128 stands for zero in the data rows.
Here is a table of points, one per row:
81 148 105 123 109 139 111 123 147 107 109 162 132 154 120 197 122 175 87 95 179 111 134 124 136 122 113 127 104 129 166 41 120 96 92 162 145 63 141 144 109 169 95 136 150 130 124 56 191 168 117 147 149 117 103 50 142 162 146 165 120 173 145 147
193 86 122 75 129 183 120 95 184 118 146 118 78 182 107 138 130 130 112 135 146 86 109 175 139 94 162 111 92 141 138 107 187 129 169 133 125 130 164 141 139 122 109 87 55 80 129 85 145 116 97 121 112 191 123 128 75 136 153 105 92 114 82 101
136 92 121 110 155 95 131 57 115 144 113 156 152 133 136 102 158 156 132 152 162 132 147 160 149 159 145 78 200 187 83 112 130 146 122 126 181 142 122 135 141 109 160 118 164 156 134 78 103 54 163 127 91 177 128 119 155 184 130 79 168 151 211 112
148 165 74 145 116 138 140 125 218 135 162 137 118 91 128 75 121 106 148 133 131 162 111 177 93 138 113 162 164 115 103 182 140 139 131 148 189 44 182 88 116 111 109 138 180 97 161 114 120 131 112 117 143 136 145 109 109 114 122 194 114 77 178 88
159 77 139 161 116 145 108 110 161 109 163 113 124 140 115 145 110 88 155 103 138 159 56 129 174 155 164 138 86 148 114 133 137 116 112 108 104 76 114 86 57 162 204 204 180 124 62 162 86 132 119 113 157 128 64 105 148 112 140 77 135 147 133 131
96 114 100 104 119 99 162 190 144 143 99 98 116 112 148 121 94 193 170 129 149 96 71 114 172 154 106 147 121 146 78 116 133 145 153 198 72 146 110 135 139 137 81 110 155 125 76 121 122 52 146 159 181 121 137 155 138 133 66 149 99 104 123 77
126 119 134 147 100 140 112 136 140 107 65 162 153 53 105 157 165 148 143 138 103 116 123 146 111 89 158 169 175 141 140 135 112 86 92 122 81 110 78 60 144 105 83 130 93 125 121 75 154 161 130 162 130 139 91 167 112 132 87 40 92 97 135 138
102 134 218 88 56 137 169 165 108 111 161 159 87 152 98 109 116 107 149 164 133 83 158 85 124 104 116 153 103 224 77 161 153 99 104 79 111 105 115 127 152 142 132 107 134 115 146 140 153 128 154 127 128 163 125 130 127 109 93 154 124 170 179 175
156 110 79 120 106 144 136 148 66 168 108 108 134 94 100 68 63 158 91 129 111 152 102 191 103 131 125 114 98 148 175 112 126 160 120 77 79 83 168 125 136 128 101 140 157 146 154 139 147 168 81 134 99 145 131 151 154 137 99 85 201 155 138 149
102 178 112 143 98 156 39 118 125 96 146 103 101 131 145 167 125 166 141 131 156 163 135 141 119 128 115 122 147 105 163 124 196 137 129 64 101 187 144 73 114 85 128 114 138 206 181 132 116 69 160 77 152 113 101 140 136 124 102 162 112 182 95 152
85 149 150 69 171 148 183 176 121 109 126 110 116 101 102 123 173 76 114 115 175 198 105 113 71 150 97 125 110 150 157 108 149 131 108 222 162 152 159 83 98 92 127 77 126 110 117 168 129 136 158 135 93 141 122 143 111 162 145 76 147 141 104 155
209 178 145 159 107 58 178 76 122 93 177 81 95 62 119 174 91 142 122 120 108 108 129 93 88 100 130 103 131 99 150 100 114 128 125 129 108 137 84 144 150 93 110 100 100 95 122 175 116 102 132 148 139 135 129 47 98 117 110 104 180 164 170 62
166 132 114 126 84 101 72 175 159 149 124 131 128 152 152 72 160 132 92 175 144 134 175 139 105 132 151 150 90 104 117 105 77 181 132 126 150 85 103 87 142 175 168 80 106 183 88 103 105 128 192 179 91 98 113 133 106 62 161 137 147 162 94 123
85 129 51 72 135 126 135 134 178 92 113 119 170 106 118 110 82 139 137 140 118 146 164 93 67 150 198 119 146 146 82 151 110 103 89 78 117 149 81 169 92 156 130 115 118 78 104 129 95 145 107 99 158 133 152 153 125 161 166 149 149 187 81 118
129 127 144 106 131 109 201 110 184 127 75 167 55 145 154 156 91 84 96 107 122 157 127 156 151 182 141 118 81 108 188 199 134 156 168 104 128 145 42 132 127 131 138 97 128 182 134 105 120 145 138 132 162 94 156 109 145 158 116 137 140 79 130 177
150 103 196 108 137 95 155 123 161 124 119 134 185 90 103 131 86 169 147 129 130 127 127 165 81 146 59 153 104 101 130 102 179 88 125 107 150 129 161 131 148 217 147 152 101 153 118 120 115 125 135 85 89 78 187 153 165 121 143 105 76 104 124 116
168 127 106 173 138 79 119 121 137 170 108 141 155 173 98 162 138 117 154 97 119 164 182 74 109 121 182 133 124 140 161 143 200 114 169 151 143 180 165 178 115 160 134 91 181 130 155 124 91 166 125 181 137 136 91 145 153 55 44 117 98 170 125 145
117 143 126 171 153 149 107 128 157 156 124 105 115 94 87 82 174 123 119 175 83 140 146 53 150 146 117 127 69 137 90 105 118 141 147 110 105 138 165 177 93 64 60 141 90 120 101 64 112 115 147 97 112 87 154 79 166 106 145 91 107 107 172 173
79 135 111 132 135 83 102 132 73 146 91 34 103 190 94 173 133 126 149 98 133 106 136 153 120 116 154 132 156 151 135 131 127 97 164 76 141 116 114 79 94 111 121 109 167 117 110 138 143 140 147 87 80 126 204 82 141 96 130 111 142 56 111 62
116 164 110 81 101 150 129 117 87 92 173 111 135 74 158 158 186 136 164 96 109 58 128 193 145 204 160 163 130 108 108 111 121 170 114 126 165 119 142 213 107 124 135 128 91 175 104 158 131 169 109 150 117 141 125 127 119 101 86 128 127 97 125 163
121 135 96 96 91 50 110 115 81 168 140 132 126 124 72 146 110 147 132 146 110 124 140 109 147 148 104 174 89 108 114 161 114 162 127 142 207 138 98 116 173 113 135 170 143 81 187 115 107 99 78 111 140 100 71 131 79 153 169 99 102 111 65 167
125 112 81 127 160 158 180 126 113 67 106 159 112 175 101 147 131 100 161 139 132 80 162 130 146 101 47 129 131 46 135 173 62 108 144 123 82 80 157 151 80 135 111 115 146 146 156 148 97 79 97 119 85 112 108 163 113 117 136 92 138 150 155 148
117 170 139 185 248 140 146 119 142 102 174 91 142 118 110 99 159 203 109 100 121 115 101 119 143 154 118 145 173 151 209 167 114 148 122 102 104 153 81 146 168 183 133 91 182 70 141 146 147 145 157 111 86 165 92 109 106 129 145 150 106 108 123 126
135 118 139 128 121 93 128 177 125 108 28 121 111 148 186 101 132 71 191 110 90 186 126 114 140 128 102 128 133 92 144 138 120 149 73 101 128 166 169 162 194 90 193 157 118 114 98 75 185 131 103 111 99 174 89 118 115 106 149 161 115 153 131 110
119 109 150 143 186 114 166 162 106 165 165 101 159 177 154 213 85 113 115 112 115 194 99 140 116 107 172 142 170 111 97 96 117 154 123 80 126 91 132 139 103 116 105 170 50 90 180 122 141 81 186 187 117 111 85 157 131 119 122 183 126 121 130 162
114 81 140 146 77 128 130 130 122 140 158 67 118 141 105 75 135 171 133 105 148 161 173 150 133 87 95 105 185 72 97 155 141 128 187 166 113 123 52 167 116 85 155 146 102 145 137 161 209 184 168 135 164 117 100 128 150 128 169 133 94 183 142 130
123 123 141 187 72 158 174 151 66 149 171 176 123 179 174 80 114 156 140 103 60 110 71 96 132 156 126 124 160 118 149 147 148 127 87 168 153 164 130 77 60 161 122 114 58 147 150 71 102 132 90 137 128 158 157 113 147 107 172 133 115 152 99 113
139 170 188 120 119 108 127 152 150 164 77 111 135 113 164 134 228 112 88 138 88 55 99 158 119 85 141 46 160 127 120 172 141 138 144 150 129 112 166 131 124 185 104 172 152 89 152 159 141 100 135 91 166 115 128 132 128 120 121 109 163 153 81 167
151 72 121 81 86 202 155 4 74 134 99 165 133 107 112 107 157 132 116 152 112 156 110 86 106 174 125 83 135 115 142 106 81 94 130 123 156 139 136 120 125 126 108 150 157 102 97 141 157 128 198 104 148 116 137 167 57 97 89 197 110 97 121 104
95 81 166 122 203 188 82 87 99 103 103 94 151 143 113 136 69 91 109 165 57 117 160 148 141 103 122 153 148 144 138 129 171 177 86 193 137 88 128 124 177 117 120 123 161 148 97 149 93 119 97 160 175 92 180 92 116 110 147 124 117 152 135 127
95 202 153 138 194 126 129 61 115 168 134 157 160 157 185 84 68 128 170 132 196 71 101 146 86 105 143 121 129 143 105 124 125 113 127 134 99 157 135 112 132 76 141 89 131 103 138 149 156 164 128 110 124 37 63 89 127 94 131 111 153 101 119 128
146 158 128 126 142 155 59 157 78 124 135 154 98 147 120 143 137 137 114 137 145 137 75 91 87 139 220 121 99 99 113 208 113 88 151 179 110 135 143 165 170 148 122 150 118 155 134 149 151 131 132 145 109 108 162 179 129 176 166 123 109 112 203 76
114 133 78 132 143 93 143 70 99 121 131 126 106 138 168 114 193 152 130 143 150 139 148 111 163 72 105 138 106 171 129 147 127 136 137 111 111 90 157 100 173 148 107 156 62 118 71 168 67 164 131 130 116 121 151 117 159 221 73 167 94 151 107 126
143 117 62 195 143 128 136 172 141 174 152 165 67 113 155 165 152 101 105 141 94 94 179 159 119 123 102 88 99 169 125 63 147 123 49 151 94 154 88 135 128 93 207 144 123 134 159 149 121 145 141 119 147 112 166 206 132 125 160 164 101 109 140 119
139 96 135 85 134 163 72 182 166 130 157 171 138 127 176 150 133 155 143 141 124 151 184 84 148 178 93 152 150 180 167 132 130 77 161 157 107 123 121 147 127 121 147 193 91 125 169 164 139 107 109 120 129 127 125 80 131 116 128 106 213 80 99 110
108 103 161 135 81 72 53 124 134 137 154 161 153 98 137 145 70 86 53 83 135 122 157 149 157 137 78 90 128 102 107 169 117 124 127 147 77 191 175 109 107 118 106 135 149 133 83 131 110 150 128 173 59 199 103 136 113 139 168 174 119 100 127 139
158 91 194 106 217 148 109 159 140 144 166 146 113 75 102 133 137 122 145 82 172 95 134 78 156 104 139 98 127 105 121 131 68 145 134 91 190 123 116 78 122 94 117 129 153 157 120 93 166 132 29 125 121 121 173 162 170 133 93 177 153 156 83 114
100 162 150 148 73 139 165 100 144 100 131 131 173 139 123 144 169 110 99 96 141 172 98 113 156 95 111 166 150 150 93 59 123 166 193 126 81 144 132 152 170 136 158 105 133 134 120 102 96 134 51 109 143 87 174 179 98 110 166 130 180 99 143 134
131 137 116 163 86 175 168 186 146 113 139 116 174 155 176 121 105 112 119 180 123 115 109 154 147 77 145 145 109 106 152 84 95 73 145 119 240 183 112 168 151 102 90 151 196 146 105 175 103 137 153 116 122 150 131 139 143 177 113 97 131 121 128 116
144 142 123 143 147 112 79 126 90 115 98 128 176 116 101 63 117 50 128 150 160 128 129 112 171 125 125 130 106 82 107 83 105 127 109 110 117 127 139 116 108 181 168 88 84 138 186 170 141 110 141 130 219 197 145 98 151 158 121 128 111 73 132 140
There is one direction along which these points spread out most. Take the direction at right angles to it along which they spread out most. Then take the direction at right angles to both along which they spread out most. Go by this last direction. How far along it is each point below, from 0 to 99? 50 is the average, and the first point above lies past it. One standard deviation of the points above along it is 16.
150 103 196 108 137 95 155 123 161 124 119 134 185 90 103 131 86 169 147 129 130 127 127 165 81 146 59 153 104 101 130 102 179 88 125 107 150 129 161 131 148 217 147 152 101 153 118 120 115 125 135 85 89 78 187 153 165 121 143 105 76 104 124 116 >> 67
159 77 139 161 116 145 108 110 161 109 163 113 124 140 115 145 110 88 155 103 138 159 56 129 174 155 164 138 86 148 114 133 137 116 112 108 104 76 114 86 57 162 204 204 180 124 62 162 86 132 119 113 157 128 64 105 148 112 140 77 135 147 133 131 >> 76
168 127 106 173 138 79 119 121 137 170 108 141 155 173 98 162 138 117 154 97 119 164 182 74 109 121 182 133 124 140 161 143 200 114 169 151 143 180 165 178 115 160 134 91 181 130 155 124 91 166 125 181 137 136 91 145 153 55 44 117 98 170 125 145 >> 44
131 137 116 163 86 175 168 186 146 113 139 116 174 155 176 121 105 112 119 180 123 115 109 154 147 77 145 145 109 106 152 84 95 73 145 119 240 183 112 168 151 102 90 151 196 146 105 175 103 137 153 116 122 150 131 139 143 177 113 97 131 121 128 116 >> 39
126 119 134 147 100 140 112 136 140 107 65 162 153 53 105 157 165 148 143 138 103 116 123 146 111 89 158 169 175 141 140 135 112 86 92 122 81 110 78 60 144 105 83 130 93 125 121 75 154 161 130 162 130 139 91 167 112 132 87 40 92 97 135 138 >> 35
95 81 166 122 203 188 82 87 99 103 103 94 151 143 113 136 69 91 109 165 57 117 160 148 141 103 122 153 148 144 138 129 171 177 86 193 137 88 128 124 177 117 120 123 161 148 97 149 93 119 97 160 175 92 180 92 116 110 147 124 117 152 135 127 >> 73
139 170 188 120 119 108 127 152 150 164 77 111 135 113 164 134 228 112 88 138 88 55 99 158 119 85 141 46 160 127 120 172 141 138 144 150 129 112 166 131 124 185 104 172 152 89 152 159 141 100 135 91 166 115 128 132 128 120 121 109 163 153 81 167 >> 51
114 81 140 146 77 128 130 130 122 140 158 67 118 141 105 75 135 171 133 105 148 161 173 150 133 87 95 105 185 72 97 155 141 128 187 166 113 123 52 167 116 85 155 146 102 145 137 161 209 184 168 135 164 117 100 128 150 128 169 133 94 183 142 130 >> 20
125 112 81 127 160 158 180 126 113 67 106 159 112 175 101 147 131 100 161 139 132 80 162 130 146 101 47 129 131 46 135 173 62 108 144 123 82 80 157 151 80 135 111 115 146 146 156 148 97 79 97 119 85 112 108 163 113 117 136 92 138 150 155 148 >> 66
151 72 121 81 86 202 155 4 74 134 99 165 133 107 112 107 157 132 116 152 112 156 110 86 106 174 125 83 135 115 142 106 81 94 130 123 156 139 136 120 125 126 108 150 157 102 97 141 157 128 198 104 148 116 137 167 57 97 89 197 110 97 121 104 >> 19
148 165 74 145 116 138 140 125 218 135 162 137 118 91 128 75 121 106 148 133 131 162 111 177 93 138 113 162 164 115 103 182 140 139 131 148 189 44 182 88 116 111 109 138 180 97 161 114 120 131 112 117 143 136 145 109 109 114 122 194 114 77 178 88 >> 64
143 117 62 195 143 128 136 172 141 174 152 165 67 113 155 165 152 101 105 141 94 94 179 159 119 123 102 88 99 169 125 63 147 123 49 151 94 154 88 135 128 93 207 144 123 134 159 149 121 145 141 119 147 112 166 206 132 125 160 164 101 109 140 119 >> 33
136 92 121 110 155 95 131 57 115 144 113 156 152 133 136 102 158 156 132 152 162 132 147 160 149 159 145 78 200 187 83 112 130 146 122 126 181 142 122 135 141 109 160 118 164 156 134 78 103 54 163 127 91 177 128 119 155 184 130 79 168 151 211 112 >> 37
116 164 110 81 101 150 129 117 87 92 173 111 135 74 158 158 186 136 164 96 109 58 128 193 145 204 160 163 130 108 108 111 121 170 114 126 165 119 142 213 107 124 135 128 91 175 104 158 131 169 109 150 117 141 125 127 119 101 86 128 127 97 125 163 >> 41
81 148 105 123 109 139 111 123 147 107 109 162 132 154 120 197 122 175 87 95 179 111 134 124 136 122 113 127 104 129 166 41 120 96 92 162 145 63 141 144 109 169 95 136 150 130 124 56 191 168 117 147 149 117 103 50 142 162 146 165 120 173 145 147 >> 57
